One turn moves each row of this set onto another row. After a few examples, where does it send each row asked below?
Noz: [-21.0  15.5   9.7  14.5 -21.4 -10.1 -21.2  -5.7   5.3   7.4  -3.4 -15.5
   6.6  -0.2   3.2  17.1  19.0 -22.2  13.4  22.1  -1.7  -7.6   6.4   5.4
   2.9  18.0  17.8  16.1  -4.5 -30.7  17.4   1.5 -12.1 -21.6  15.8 -41.6
 -20.3  19.6  -2.3  -4.4 -15.0]
supu: [ 10.8   2.0   6.3   2.5   1.1  11.4   5.6  41.2 -10.0  21.4  21.8   3.1
  17.2 -27.7  17.7   2.4 -20.2 -43.5   7.8 -16.6   2.9  -7.8  14.9   2.8
 -18.9  -5.3   7.5  -6.7 -17.7 -18.7   7.6   4.7  12.6   6.7   1.1  22.9
  10.6 -10.5  19.9   3.1  18.7]
fedav: [ 21.4   2.0   6.3  -8.4 -15.8  12.6  25.7  -3.6  21.0 -20.3  25.3   5.8
  -5.9 -13.0  26.0  23.4  15.3  -7.7  21.0  11.9  15.7 -21.6  12.2 -19.3
   3.8  28.0  -4.1  11.5  11.6  -8.0 -11.9 -15.3 -23.9   5.1  -5.9  32.7
   3.4   1.7  -7.2  23.5  10.1]
muz: [ 10.4   5.1  15.6  21.0 -10.7   4.7 -25.0  35.9  -4.1  34.9  20.0   9.8
  16.2 -35.5  16.8  11.3 -27.1 -22.4   7.3  -1.8 -13.7  -0.5   2.3   6.7
   0.5   5.0   8.9  12.5   5.0 -27.7  12.3  19.9  -0.9   4.6  -3.0 -16.6
 -15.7  15.1  14.6 -16.1   9.6]
kasa: [ 22.7  -6.1  11.2   7.5  -8.5   4.1  -8.3  46.6  -9.3  18.5  16.6   7.8
  29.1 -34.1  22.0  14.8 -27.1 -39.2  14.4  -6.8  -1.2  -5.0  25.2  -1.3
 -10.8   3.4   2.3  -1.8  -4.4 -18.8   3.8  11.2   6.0   9.2  -7.1  17.8
  -1.9  -2.7  21.0  -2.1  19.8]
toso: [-22.2  17.6   0.7  12.9 -16.2  -8.1 -23.6  -2.4  -1.2  -0.3 -11.1  -5.9
   4.2  15.0 -14.2  12.4  18.2 -18.6  13.0  13.2  -3.8 -10.3  14.9   5.7
   0.3   5.4  22.5  15.0   3.6 -27.8  20.8  -1.9  -8.1 -31.6  17.0 -36.5
 -16.5  19.9  -8.8  -7.4 -19.9]
sasi: [ 29.6  -7.7   4.3 -15.1 -17.4   0.8   6.5   3.8   1.6 -37.8  16.6   8.4
  -8.5  -7.8  13.0  12.8  25.5  -1.3  20.2   6.4  10.2 -22.7  22.3 -17.8
   3.8   8.7 -11.0  11.4  24.9   5.3 -15.4  -5.9  -3.8 -18.6 -15.2  34.8
 -11.7  15.9 -14.6  29.2  -1.0]
sizaz: [  7.1   0.3  -8.0 -15.6  -8.8  -2.7 -12.4 -25.8   5.5 -39.6  16.9  -1.3
 -13.0  -5.6  14.8  16.3  18.3 -12.3  20.2  -3.7  -2.9 -16.7  20.9 -22.9
  -5.0  29.9   7.6   0.1  -5.4  -0.2  -0.6  -4.1 -20.3 -12.1  -5.6  17.7
  24.1  12.2 -23.3  21.7 -15.1]
vit: [ 10.2   9.7  12.6  15.4  -3.9   8.3 -23.6  35.7 -14.1  30.1  14.1   6.3
  18.6 -27.8  19.0   7.7 -24.3 -33.0   3.6 -18.1 -11.0   1.4   9.6   1.4
  -9.4   1.6  20.2   3.7  -2.9 -21.9  18.4  16.9   7.6   4.8  -1.6 -10.0
 -14.3  12.2  20.1 -13.5   7.7]
Bis: [ -4.1   9.2   4.1  16.4  -3.9  10.1  -9.8  38.3  -4.7  31.8  17.9  20.4
  -8.5 -16.4 -17.4 -11.6 -15.5  -6.2  -0.5  -4.3  -8.4 -14.0  -9.4  20.9
   1.8 -31.9   3.8  17.2  12.6 -28.4  12.7  11.0   8.1 -15.2   5.4 -12.0
  -7.4  15.2  -6.0 -13.9   2.0]
Nuf: [  7.1 -13.2   1.9 -20.6 -20.7  -9.0   0.4 -19.9  16.1 -21.5  23.6  -4.1
 -21.2 -20.0  21.2  -3.4  39.9  -8.4  19.7  20.7  11.5 -26.7   0.9  -8.5
  -5.0  16.4   2.4   7.5 -15.3  -4.1   2.3  -5.9  -8.1  -7.9  -0.9  18.0
   7.9  15.3 -22.4  34.8 -12.3]
Zun: [ -0.4   1.2  -5.3   0.5   3.5   9.9   7.8  46.0  -9.9  15.4  20.0  16.4
  -6.2 -10.9 -17.9 -16.9 -14.0 -25.7   4.2 -13.5  -3.3 -17.7   5.9  16.9
 -11.7 -37.9  -4.3   2.4  -4.7 -18.4   4.6   4.4  13.0 -16.1   4.8  24.5
  19.9  -5.9  -3.5   1.2   9.4]
tever: [  0.1  -0.2  -1.1   8.7  -1.5   6.5   4.6  43.0  -7.1  12.0  28.6  17.1
 -10.5 -19.7 -22.7  -9.3 -16.5  -9.3   4.7  -1.0  -6.5 -19.9  -1.9  20.5
   0.9 -33.0 -22.0   9.1   9.6 -21.4  -7.2  10.7   7.1 -24.2  -0.8  11.9
  13.6   0.7 -12.8   0.1   9.4]
Dut: [  2.6   8.4   8.4  23.1  -8.7   7.3 -18.5  36.4  -6.8  26.9  19.0  20.5
  -0.8 -23.4 -13.1   3.6 -23.6  -2.3   2.9  -0.9 -13.0  -9.7  -4.6  14.9
   9.2 -17.2  -2.5  18.3  22.1 -27.2   6.2  18.2   0.2 -15.7  -1.5 -19.1
 -14.7  19.2  -4.7 -17.6   4.4]
duta: [ 19.7  -8.5 -10.9 -10.8 -18.8   0.4  -8.6 -11.2  15.7 -32.1  -5.0  23.7
   2.3   5.1   4.2  21.9  12.0  -7.2  29.9   8.3   9.3 -24.6  39.0 -25.1
  -3.1  24.1  21.8   8.8  13.8  -7.5  11.0 -17.9 -24.7   0.1  -2.6  30.5
  12.6  12.3 -21.9   9.5  -8.2]
kisi: [-12.3  10.6   5.9  10.3 -21.3 -13.2 -31.3   2.2  -0.9   3.3 -16.2  -7.6
  17.2   9.5   0.8  15.8  16.5 -29.1  18.5  16.3  -2.9  -4.0  22.6   1.0
  -4.1  14.6  29.4  13.8  -0.9 -27.6  24.8  -0.8  -7.8 -20.8  14.9 -31.9
 -24.1  21.0   1.3  -7.1 -18.3]
gemir: [-19.4  12.2  -0.2   5.2 -17.9  -7.3 -19.9   3.6   3.0   7.9 -19.7  -3.8
   6.9  19.1  -9.2   3.0  21.5 -29.9  14.9  13.5   2.1  -9.6  16.7   7.0
  -7.5  -0.3  36.0  14.3  -6.1 -29.6  32.1  -8.8  -4.1 -20.6  22.4 -24.3
 -14.6  16.1  -2.0  -6.4 -19.3]
Ved: [  3.3  10.5   8.2   7.7  -0.4  11.0 -15.8  36.5 -13.1  35.4  13.3   5.9
  11.3 -20.4  13.3  -7.0 -17.1 -37.4   1.0 -20.2  -4.9  -1.9   5.5   8.0
 -16.0 -12.3  28.0   3.4 -11.9 -22.4  25.1  10.1  15.3   4.6   4.8  -1.4
  -7.2   7.5  18.9 -10.4   6.2]
doka: [  6.3  -9.9  -7.5 -15.8 -21.8  -6.4   0.6 -14.7  34.0 -12.7  15.3  10.3
 -14.1 -10.3  18.4   7.7  17.7 -16.0  26.7  23.6   5.7 -19.5  10.4 -15.1
  -4.3  28.4  15.4  12.9 -12.0 -16.3  11.4 -15.4 -34.7  12.9   4.6  26.5
  29.1   7.8 -22.4  16.2  -8.2]
zudal: [ 10.1   1.8   1.6  -4.2 -18.3  10.5  15.8 -28.8  17.7 -24.4  17.8   8.0
  -7.8 -13.6  14.1  25.5  22.5   3.5  20.9  14.7  22.3 -32.8  15.8 -17.9
   3.4  29.9   6.6   7.5   3.8  -9.0  -2.0 -16.2 -18.6  -4.9   0.2  11.9
   3.4   8.6 -20.9  23.1   0.2]
vesif: [-21.4  21.3   4.8  11.1 -11.9  -3.5 -15.0  -8.6  -4.0   4.4  -8.7 -15.1
   9.3   9.8   1.2  13.8  21.8 -28.6  10.0   6.0   3.8  -8.4  14.0   3.6
  -7.1  12.9  30.0   7.5 -10.2 -25.5  23.1  -5.4  -0.8 -23.6  19.2 -34.4
 -18.0  12.9   3.9  -1.5 -15.4]
Nomip: [-28.1  17.6   2.9  10.8 -17.1  -6.0 -10.2  -3.9   9.4  11.7  -4.6 -12.2
  -2.1   9.5  -8.2   5.0  23.3 -22.6  10.9  20.0   2.0 -11.6   1.3  11.3
  -2.4   3.6  24.5  16.4 -10.4 -32.7  23.9  -6.8  -8.1 -22.3  24.4 -34.1
 -11.0  13.9  -5.8  -3.6 -16.6]
zefu: [ 27.3  -1.4  -6.0 -14.6 -11.5   7.8   6.1   6.7  12.5 -32.0   6.7  16.4
   2.1   6.9  14.7  20.3   5.4 -19.7  24.5  -2.8   3.6 -14.1  33.9 -26.9
  -2.8  22.8   8.9   8.4  20.1  -3.4  -2.1 -15.9 -25.6   3.5  -8.5  46.8
  13.7   4.2  -9.5  13.9   1.1]
zif: [ 16.8 -22.6 -10.3 -26.7 -22.3 -20.4 -22.9  -3.4  13.8 -28.5  -0.4  10.9
 -11.4  -1.4  11.9  -7.1  28.3 -19.5  28.7  13.3  -1.3 -16.2  24.2 -16.7
 -11.5   9.9  16.7  10.1  -5.9  -2.3  15.2  -7.5 -14.9  -4.8  -2.2  35.5
  16.5  20.3 -23.0  21.2 -20.1]
Mapaz: [  3.7   6.6  -1.7  -0.4   8.7  16.1   7.6  39.8 -17.2  12.5  20.2   8.5
   6.4 -14.1  -2.1  -6.2 -17.2 -36.1   2.6 -25.7   1.7 -13.0  14.9   8.1
 -18.6 -23.6   4.8  -8.5 -11.9 -14.8   6.5   2.7  18.3  -8.6   3.0  24.4
  16.8 -11.0   9.8   4.0  13.3]
kamut: [ 17.8 -13.6  12.3  18.3 -18.6  -5.4 -12.2  50.1   0.0  17.1  23.9  17.5
  12.5 -39.2   1.9  11.8 -25.5 -11.5  17.0  17.9  -9.9 -12.7   9.1  11.1
   8.8  -6.8 -25.8  15.7  15.9 -25.5  -8.8  19.3  -6.0  -7.0  -9.7   6.2
  -5.0   8.9  -1.7  -5.6  16.6]
rof: [ -3.5  17.5   3.9   6.8   5.9  16.6  -6.1  31.7 -15.5  31.1  19.0   6.7
  -0.3 -15.0   0.2 -11.9 -12.5 -27.4  -6.2 -25.3  -2.8  -9.6  -2.7  14.8
 -14.5 -23.6  22.0   2.6  -9.2 -20.1  20.4   8.5  19.2  -6.9   6.8  -5.3
  -4.4   6.1  11.6  -7.1   3.5]
Kudek: [ 33.3 -19.8   4.4 -16.4 -28.0  -1.9  13.0  16.2  24.3 -15.7   6.8  20.4
  -2.1  -6.9  18.0   6.0  23.0  -8.3  28.7  26.2  16.4 -22.8  20.1 -14.7
   0.9   9.0   1.6  20.6  19.7  -8.3  -0.7 -16.9 -16.1   5.8  -7.5  47.3
  -7.4  12.4 -10.7  22.2   4.3]
fidis: [ 20.2 -21.9  -1.7 -16.9 -32.6  -6.3   4.5  -4.8  26.2 -13.3  -0.2  20.4
  -6.2  -9.2  10.4   1.4  32.2  -2.7  31.0  32.5  23.9 -32.4  19.3 -11.0
  -2.7   8.7  16.3  17.5   3.5 -11.3  13.2 -18.8 -12.4   2.5   3.1  29.8
  -3.8  16.9 -20.7  23.3  -5.8]
Baro: [-19.0   6.7   3.0  10.8 -25.2 -16.6 -26.6   6.2  12.0  12.2 -14.2  -3.6
   5.4   8.5  -7.4   6.2  19.7 -23.7  18.0  29.4  -4.2  -7.8   9.6   9.9
   0.3   5.7  23.7  21.8  -1.0 -34.3  26.6  -3.0 -14.8 -19.1  19.4 -31.8
 -16.6  21.6  -7.9  -8.6 -18.3]
Bok: [ 20.0 -11.3  -1.6 -15.5 -20.1  -4.0  -7.6 -16.3  -2.4 -39.0   4.4   9.5
  -5.7  -3.8   6.0  10.8  32.9   0.6  23.2   6.8  15.2 -29.9  30.5 -19.3
  -4.3  11.9   8.3   5.1  10.2   5.9   0.7  -7.6   1.7 -21.7  -7.5  20.7
  -8.6  21.3 -21.7  28.4 -11.9]
zugoz: [-17.9  10.4   8.3   7.7 -21.6 -11.3 -18.7   0.4   9.9  16.6 -10.3 -13.6
  11.3   3.2   7.4   7.1  22.8 -32.9  14.9  22.9   3.9  -5.7   8.9   6.4
  -6.3  13.1  32.5  15.3 -14.6 -32.8  29.3  -4.7  -7.4 -11.6  21.6 -29.9
 -18.6  15.4   4.2  -3.0 -15.0]
pog: [ 10.4  -8.9   4.1  15.2 -11.0  -1.4  -9.0  48.8  -7.3   8.9  22.7  22.3
   0.8 -25.5 -18.0   3.1 -23.3  -4.5  12.4   8.7 -12.8 -17.2   7.6  14.6
   8.2 -23.6 -28.8  13.8  22.3 -22.2 -10.4  17.3   0.6 -23.0  -7.4   8.7
   1.9   9.3 -12.6  -4.8  10.8]
Muf: [ 24.3 -16.1  -7.5 -28.6 -14.5 -14.2  -8.7  17.9   9.4 -32.3   9.3  10.4
 -16.9   3.3  10.1 -10.5  22.7 -19.9  24.2   4.8  -6.4 -10.9  18.7 -15.1
  -7.9  -1.3  -1.8  13.0  10.5   2.4  -1.1  -6.6 -12.6 -10.2 -10.2  52.1
  13.8  14.8 -18.5  24.5 -12.4]
supe: [ 18.0 -13.3   4.3 -21.7 -20.1  -7.4  10.8   6.5  18.2 -21.1  28.0  -0.8
 -25.1 -16.9  20.6  -7.2  33.9  -9.2  19.1  20.3   5.6 -20.0  -3.9  -6.6
  -0.3   4.3 -15.5  17.1   3.5  -1.7  -9.7  -5.9 -10.0  -6.8  -7.5  37.1
   3.8  12.4 -16.9  34.5  -3.2]
fave: [ -3.5  12.9   0.8  10.4   3.3  13.6  -9.5  37.3 -15.0  27.9  13.8  16.9
  -5.7  -8.7 -16.4 -15.7 -13.1 -15.7  -3.6 -19.7  -5.6 -12.0  -2.4  17.8
  -7.8 -34.1  15.6   8.8   5.0 -22.3  18.3   8.3  18.2 -15.5   6.9  -4.9
  -4.8  12.1   1.1 -11.8   1.0]
bil: [  9.0   3.0  11.2  23.5 -13.9   1.4 -26.9  42.1  -2.8  30.7  15.4  19.4
  11.2 -28.7   0.3   9.1 -27.9 -11.3   9.2   4.6 -15.4  -4.8   3.0  10.4
   6.7  -6.7   2.5  19.0  18.6 -29.7  10.9  19.5  -4.1  -3.7  -3.6 -15.7
 -16.9  21.3   3.7 -20.6   5.6]
tuvad: [ 12.7   4.8  -5.3 -20.8  -3.1   2.4   5.5  -4.0   6.2 -36.5  28.7  -3.5
 -21.0  -2.9  19.2   5.8  16.4 -18.9  14.4 -10.2  -6.6 -10.0  10.2 -18.7
  -4.5  17.6  -7.3   4.3   2.1   3.7 -11.6  -5.5 -18.5 -11.1 -10.1  37.5
  24.9   4.0 -15.3  26.6  -7.0]
zodod: [ 22.0  -7.6  15.9  16.6 -14.0   0.5 -10.9  43.2  -7.3  15.3  22.7   8.5
  24.6 -42.5  17.5  23.1 -28.5 -23.4  15.6   6.0  -6.0  -7.8  17.3   0.9
   1.2   7.3 -15.7   5.2   7.6 -21.5  -7.5  18.3  -0.3   0.7 -12.6   6.1
  -7.8   3.2  12.2  -3.4  20.3]
pibek: [ 15.4  -7.3  -6.5 -22.3 -13.4  -0.9  11.0   9.0  29.6 -15.6  19.2   8.7
 -14.9  -2.3  23.8   0.4  13.8 -26.6  23.9   8.7  -0.3 -10.2   9.2 -15.9
  -7.2  16.8   6.2  13.2  -3.3 -10.6   2.7 -16.7 -31.9  13.4  -1.2  49.4
  29.3   0.5 -11.5  19.6  -1.2]

pibek goes to supe
Dut goes to vit
Now find these:
zugoz goes to Nomip
zodod goes to Mapaz
doka goes to Nuf

